Each row is where one point has got to under a steady rotation. How many ticks took it there?
The counts run from 0 to 533.
[200 124 129 140 114 132 178 108  99 171 163 149 136 138  99 125 147 133
 144 103 140 139 133 121 129 132 181 144 140 137 106 133 118 167 110 126
 165 137 137 142  83 141 149 121 125 117 133 123  68 145 176 161 126  99
 110 155 186] : 443
[188 136 102 135 139 117 143 122  89 153 142 119 128 125 115 125 173 155
 137  97 178 140 133 131 114 136 161 128 139 157 100 129 149 139  94 132
 164 117 146 126  45 145 136 157  80 118 124 117  69 133 144 141 119  96
 115 146 173] : 318
[198 118 117 122 142 131 174 115  96 175 158 135 135 105 100 140 161 130
 150 131 188 152 149 110 114 129 171 155 125 144 125 133 129 148 101 116
 171 118 147 141  84 135 137 157 117 117 122 129  98 156 159 171 104 110
  95 140 173] : 473
[171 134 112 126 126 127 141 114 100 167 169 115 122 128 102 120 159 150
 133  78 146 115 112 124 134 123 177 127 135 153 114 122 139 180 112 150
 160 128 145 130  59 153 162 131  75 113 124 118  84 133 132 154 157  93
 126 161 178] : 489
[175 128 107 107 157 141 145 106 105 168 147 107 108 132 105 148 184 152
 141 104 162 119 132 107 111 109 184 150 115 147 114 130 134 175 120 135
 178 106 141 126  59 130 168 122 101 112 124 122 101 156 139 174 151 111
 135 148 155] : 69
[200 117 124 145 118 126 166 111  95 168 171 149 124 105  99 120 158 130
 154 112 157 142 140 130 123 138 177 152 150 144 116 131 145 158  92 126
 151 139 144 136  81 156 125 151 109 116 128 125  96 150 168 152 108 108
  94 152 189] : 480
[192 144 108 117 153 119 166 141  72 177 152 124 155 119  93 151 142 132
 138 127 178 130 129 110 123 117 176 128 121 159 121 124 138 187 100 106
 157 100 135 146  90 148 156 161 113 111 103 114 108 144 146 164 126 128
  88 150 136] : 339
[195 122 123 120 136 133 134 135 112 150 129 127 121  99  97 136 191 146
 147 128 184 131 149 126  96 128 179 139 139 139 109 137 172 177 108  99
 139 113 138 160  92 175 162 151  91 128 124 119  96 153 152 148 133 111
  95 125 162] : 390
[197 127 108 120 162 122 162 116  92 169 154 116 131 113 101 139 162 131
 146 117 189 158 142 104 113 131 163 143 121 147 119 133 135 135 106 120
 186 116 148 132  68 124 141 156 103 117 121 128  91 154 148 172 114 110
 104 144 163] : 77
[192 132 104 120 149 131 168 123  75 175 150 134 125 112  99 150 163 131
 151 136 168 132 143 116 117 118 191 160 128 154 121 128 142 177  95 113
 159 108 136 131  83 142 137 148 128 109 114 118 122 160 162 172 113 131
  95 148 148] : 505
[194 114 129 129 122 138 138 123 120 150 136 144 121 111 100 142 195 150
 151 126 173 120 154 122  99 124 186 145 135 140 107 136 157 190 104 103
 132 114 137 159  94 177 162 138  99 123 127 121  92 149 160 148 131 111
 100 125 167] : 391
[186 148 106 109 135 135 162 151  85 165 124 108 137 142 106 137 164 161
 125 124 167 131 128 149 114 120 171 115 143 145  93 134 146 169 115 110
 161 101 125 141  59 144 167 135 110 126 115 102  68 149 148 139 146  97
 119 149 158] : 184
[188 152 106 111 140 130 160 158  81 165 119 104 137 132 102 133 162 158
 125 126 173 135 126 150 111 123 172 114 144 147  96 135 156 166 113 107
 160 100 126 145  65 148 163 145 104 127 113 105  74 151 144 141 143  99
 108 148 158] : 382
[202 126 134 136 152 109 132 126 104 155 161 134 152 113  87 134 155 123
 144  95 178 135 132  93 111 135 168 122 124 147 113 132 155 181 107 106
 152 127 145 165 103 165 171 155  82 121 118 125  86 130 144 155 138 122
  84 140 147] : 167
[190 107 131 113 137 149 148  99 134 159 158 130 122 139 102 155 185 149
 151 108 174 124 148 105  97 113 170 145 106 136 110 135 125 172 120 118
 164 110 139 147  73 139 178 125 110 124 128 120  79 150 155 156 143 102
 132 134 168] : 431
[176 125 115 105 141 143 140 120 122 161 136 102 113 126 106 140 190 163
 136 110 179 126 137 122 103 115 176 137 122 135 112 135 140 167 128 127
 168 108 142 144  65 143 180 129  86 125 127 121  82 153 137 159 155  90
 132 134 172] : 31
[198 123 113 127 148 129 162 111  97 162 165 118 122 131 102 131 162 137
 147  98 168 154 137 129 107 133 156 139 137 144 103 134 143 128 101 128
 179 126 140 121  45 128 136 148 106 126 126 116  74 154 156 147 118 102
 119 154 175] : 477
[183 132 117 138 140 120 128 107  99 157 172 133 130 147  97 138 159 144
 143  70 138 106 118 107 120 118 180 129 123 158 102 120 148 201 103 134
 151 122 136 134  70 161 169 128  90 111 117 113  85 129 143 147 153 120
 120 159 149] : 132
[202 123 128 131 159 119 127 122 110 146 129 130 125 109  93 131 184 131
 147 107 175 141 144  99 103 137 183 144 134 136 105 143 163 171 116 103
 163 125 145 162 102 158 170 134  90 120 130 132  87 148 152 171 138 123
  95 128 152] : 396
[194 138 126 115 136 130 164 156  85 174 152 115 131 109  81 118 147 131
 138 121 152 141 126 153 116 132 179 125 163 135 107 135 172 175 114 106
 152 130 128 151  89 159 158 144 111 130 119 107  95 165 153 147 145 110
  90 159 167] : 415
[193 149 112 120 154 123 161 140  72 167 147 117 143 155  94 139 142 137
 134 101 142 132 116 130 115 122 175 114 136 149  90 132 148 177 114 108
 170 113 122 136  68 135 168 126 121 119 112 102  72 147 156 147 150 120
 113 164 138] : 375
[202 119 135 138 143 123 135 112 115 147 136 146 131 112  95 136 178 130
 150 108 170 133 146  94 110 135 191 149 129 138 109 140 146 185 113 104
 153 126 143 167 110 162 168 128 101 117 131 134  86 142 163 172 134 121
  94 127 158] : 397
[200 123 137 124 111 142 183 131 100 181 178 144 144 135  87 135 137 133
 145 119 145 132 132 138 120 122 175 128 141 136 109 129 133 186 108 110
 146 128 125 148  88 155 160 136 134 127 119 105  82 155 167 141 136 104
 103 161 175] : 16
[193 131 104 125 143 131 171 117  75 171 145 140 126 116 106 150 164 134
 151 134 167 129 146 114 120 117 192 162 128 155 117 127 135 180  91 115
 158 104 135 129  81 145 133 144 129 105 116 122 116 157 164 171 108 131
  99 147 151] : 308
[190 127 122 142 143 109 125 124  94 156 167 135 132 101  88 124 161 127
 146  89 163 122 129 112 122 133 180 132 141 154 116 124 172 189  94 122
 140 134 147 148  92 178 150 157  76 114 119 122 105 133 142 151 136 125
  87 148 155] : 129
[203 137 125 126 170 110 144 135  84 162 164 121 150 130  82 137 139 115
 145  95 157 143 121 108 110 132 168 119 129 149 103 132 161 177 109 102
 165 126 133 152  90 149 169 148 106 121 112 114  87 144 150 154 144 134
  89 157 131] : 370
[186 122 118 145 122 121 128 104 107 149 171 138 125 137 108 130 174 153
 145  78 156 116 131 123 114 128 164 129 132 158 102 123 146 171  90 138
 144 126 143 130  53 166 148 144  80 117 124 115  73 124 147 130 133 100
 120 151 174] : 323
[194 128 112 132 116 137 163 122  89 157 140 150 128 139 113 150 176 156
 148 129 160 119 148 140 106 117 179 145 135 155  96 130 142 180  86 105
 136 101 122 132  66 161 138 140 131 119 117 103  86 147 171 133 113 115
 111 144 158] : 150
[199 117 137 141 131 130 144  99 119 152 149 152 135 140 102 139 173 140
 148  96 154 124 141  90 115 128 188 146 120 139 105 138 124 188 117 115
 157 125 141 160  99 154 173 112 107 116 133 129  69 135 166 167 140 112
 112 135 163] : 201
[185 148 107 113 129 136 166 148  83 167 127 114 138 148 106 139 160 164
 127 120 160 127 125 148 115 118 173 114 140 149  92 132 139 174 111 110
 158 100 122 137  58 145 167 131 115 125 116 102  67 147 149 137 147  97
 122 152 158] : 381
[197 117 130 126 129 133 134 129 116 149 132 136 121 101  99 135 193 145
 148 128 182 129 153 124  99 129 183 145 140 138 107 138 167 180 108 100
 137 118 140 161  95 175 161 146  94 127 126 122  94 152 156 150 132 111
  95 127 169] : 193
